In the rows, zero is written as 128.
One turn sends every row of this set to another row. A few are shown first. Where does it send the rows asked after them?
z_740: [125 137  99 112 130 101 110 116 155 141 117 101 141 137 128 124 139 113
 116 135 128 152 160 113 114 116 153  97  83 145 121 158 133 118 119 142
 116 125 117  72 120 114 129 134 147 116 140 132 136 142 152 108]
z_698: [115 117 117 128 110 109  91 115 124 108 161 122 118 138 141 126 133 128
 100 139 115 142 187 110 102 163 116 139 102 122 159 134 152 112 110 134
 111 104 121 105 140 146 119 115 147 124  97 119 145 104 149 114]
z_799: [102 111 131 153 135 119 150 161 138 137 140 151 126 129 149 151  92 148
 135 132 141 117 127 135 110 112 148 115 141 121 129 135 105 113  98 161
 140 109 114 129 118 137 106 152 146 131 124 123 144 118  92 112]
z_338: [122 112 162 153 139  99 135 149 116 117 120 144 110 139 135 137 137 109
 121 121 154 139 148 159 131 142 101 112 140 153 132 114 130 121 136 109
 156 159 105 118 129 136 129 131 170  82 104  92 145 146 148  81]
z_424: [114 111 129 141 128 113 153 147 138 148 109 146 133 127 140 160 118 138
 144 139 144 105 146 114 108 100 140 130 131 125 130 140 108 113 108 136
 162 106  90 115 127 153 108 142 152 128  88 127 132 126  74 104]
z_308: [103 133  96 116 136 104 119 116 142 135 112 104 117 146 134 121 126 123
 108 123 132 172 157 114 147 105 142  97  97 144 118 171 132 122 121 134
 113 124 129  90 116 117 132 138 161 113 148 135 142 136 149 112]
z_912: [ 54 137 114  98 107 119 138 118 132 138 142 120 124 116 111 106 127 101
 128 101 119 135 157 125 152 154 105 110 127 159 147 107 132 122 120 120
 113  94 131 154 129 158 153 159 133  96 119 114 143 140  95  93]
z_46: [130 127 128 128 124 113 115 121 118 115 149 118 134 149 130 121 111 140
 103 141  85 153 189  92 108 148  98 154 113 126 152 136 120 112 110 114
 119  96 114 114 159 138 124 125 148 118  85 134 135  98 147 106]
z_808: [145 153 110 101 110 129 117 107 145  92 104 132 135 132 134 104 161 116
 118 144 107 133 150 103  92 129 126 117 111 155 149 133 122  93 113 108
 144 101 113 113 123 132 144 119 128 147 104  91 109 136 150  79]
z_305: [ 75 122 136  86 110 145 136 143 139 135 153 110  93 136 114 137 134 109
 136 134  95 140 134 123 145 143 106 133 130 176 123 118 110 114 122 133
 120 128  95 128 143 135 140 148 101  78 110 129 121 126 114 120]
z_239: [ 66 128 134  89 125 113 148 110 165 147 134 107 126 131 118 117 154 106
 136 108 101 143 161 128 140 143  99 142 132 162 134 115 126 125 134 136
 118 127  97 137 107 160 124 146 120 102 106 126 128 144  86  83]
z_800: [ 84 131 123  97  97 136 119 102 143 140 122 120 110 114 132 121 136 107
 135 108  94 138 150 130 126 117 114 138 136 168 133 108 113 131 115 140
 122 116 114 125 156 154 142 164 110  86  99 137 120 140  78 108]
z_244: [137 149 126 100 137 127 111 107 143 108  92 127 137 140 132 102 156 118
 130 158 108 144 137 119 112 115 129 120 118 165 151 128 124  89 104 108
 151  94 101 121 117 151 149 118 133 143 105  85 139 128 145  63]
z_684: [147 161 128 102 122 114 103 121 157 105 110 120 145 134 132 110 143 106
 133 156 113 148 153 101 127 132 124 140 127 185 155 129 107  97 110 110
 149 101 120 101 112 124 153 140 135 144  94 104 137 140 160  84]
z_627: [116 125 118 126 135  84 132 101 137 144 123  99 128 133 117 124 142 126
 114 123 144 141 181 124 151 124 134  96 108 146 109 162 130 118 113 127
 129 141 108  78 114 120 134 138 158  95 129 138 144 146 156  98]
z_278: [107 109 121 136 111 110  96 126 122 110 154 127 101 134 128 122 131 145
  96 153 108 115 179 118 128 143 108 130 119 142 146 127 131 118  93 117
 111 108 126 111 163 145 128 117 159 126  67 131 137  86 140 127]
z_387: [ 91 148 121 154 109 125 133 161 144 127 110 151 133 146 142 114 111 132
 133  93 114 144 131 142 130 113 133  85 150 137 115 113  74 141 116 103
 129 121 105 144 102 114 147 146 148 147  86 121 144 123 136 112]
z_248: [115 117 164 163 139 109 130 152 116  99 119 154 114 128 134 135 136 125
 120 113 147 149 140 170 102 135 104 132 157 140 141 113 124 129 128 143
 161 140 123 134 115 134 128 147 150 101 108  85 127 133 121  72]
z_935: [ 90 133 112 148 122 123 112 151 154 134 114 146 108 137 129  94 130 119
 116  96 122 104 132 144 152 132 131  91 139 144 111 117 107 127  92 106
 128 139 124 139 116 129 138 133 153 155  69 125 131 104 132 123]
z_722: [ 99 135 126 151 132 131 119 158 162 126 121 146 109 146 131  92 132 137
 135  98 109 127 127 176 120 110 141  83 145 140 102 110  97 133 100 123
 131 142 113 138  99 119 141 135 144 143 101 118 131 112 136 102]
z_377: [ 72 156 130 106 129 132 120 161 142 146 140 114 138 125 117 137 155  91
 130 130 109 144 145 104 140 160 114 121 135 182 140 109 125 128 122 135
 111  99 115 136 135 149 141 160 125 106 105 101 137 125  76 107]
z_140: [111 116 167 149 136 123 134 150 108 112 119 149  87 150 126 132 131 115
 111 116 137 157 149 153 110 123  91 122 142 137 136 114 138 122 133 129
 161 137 126 135 125 128 131 144 156  98  99  69 123 131 148  82]
z_240: [106 112 130 139 108 121  93 112 105 106 138 123 123 133 148 138 139 136
  97 139 108 163 180 116 107 146 113 152 115 126 158 131 134 119  95 133
 118 105 115 104 143 157 123 133 150 131  90 119 138  79 137 127]
z_5: [ 84 135 138 105 100 143 112 142 132 154 142  98 117 130 133 145 142 107
 163 129 111 153 150 127 138 145 125  99 131 177 146  96 125 118 124 137
 128 111  92 131 151 160 148 141 122  80 120 115 153 147 101  94]
z_699: [113 111 154 145 135 109 113 164 120 119 108 151  98 149 137 131 108 127
 139 104 128 154 141 160 119 126  99 140 154 143 142 107 122 126 140 120
 163 141 133 133 127 119 148 115 158 101  89 102 135 138 129  69]
z_547: [137 162 123 124 131 117 125 117 142 112  84 137 139 119 142 128 162 127
 136 161 117 125 152  98 118 132 135 121 133 169 139 138 119  90 109 105
 155  90 100 118 128 151 148 129 146 147  89 104 117 151 120  69]
z_771: [102 148 124 147 127 138 114 160 175 136 105 147 128 150 133  94 124 115
 129  99 104 141 142 153 126 109 135  88 143 142  98 115 108 137 101 108
 124 131 115 129 121 136 137 154 156 165 103 110 138 106 131 122]
z_829: [ 98 109 137 141 131 122 144 141 145 150 129 154 120 140 151 160  92 134
 143 132 141 118 151 125 118  98 143 135 140 126 135 145 120 106 105 158
 153 111 104 118 101 159  94 151 138 135 123 116 160 129 103 112]
z_916: [ 96 143 110 130 131  92 121 127 147 151 116  97 124 150 118 122 137 129
 118 121 121 150 175 100 131 117 134 122  79 156 130 154 137 113 128 142
 120 106 127  84 105 102 142 125 153 115 112 146 153 137 154  97]
z_882: [ 98 113 150 146 141 103 136 137 146 144 121 148 145 123 132 159  77 133
 130 116 139 120 143 140 114  95 131 133 121 133 155 115  97 114 100 153
 164 123 118 133 114 128 108 156 145 117 101 125 163 123  96 106]

z_829 goes to z_240
z_722 goes to z_740
And these:
z_387 goes to z_916
z_547 goes to z_935
z_912 goes to z_239

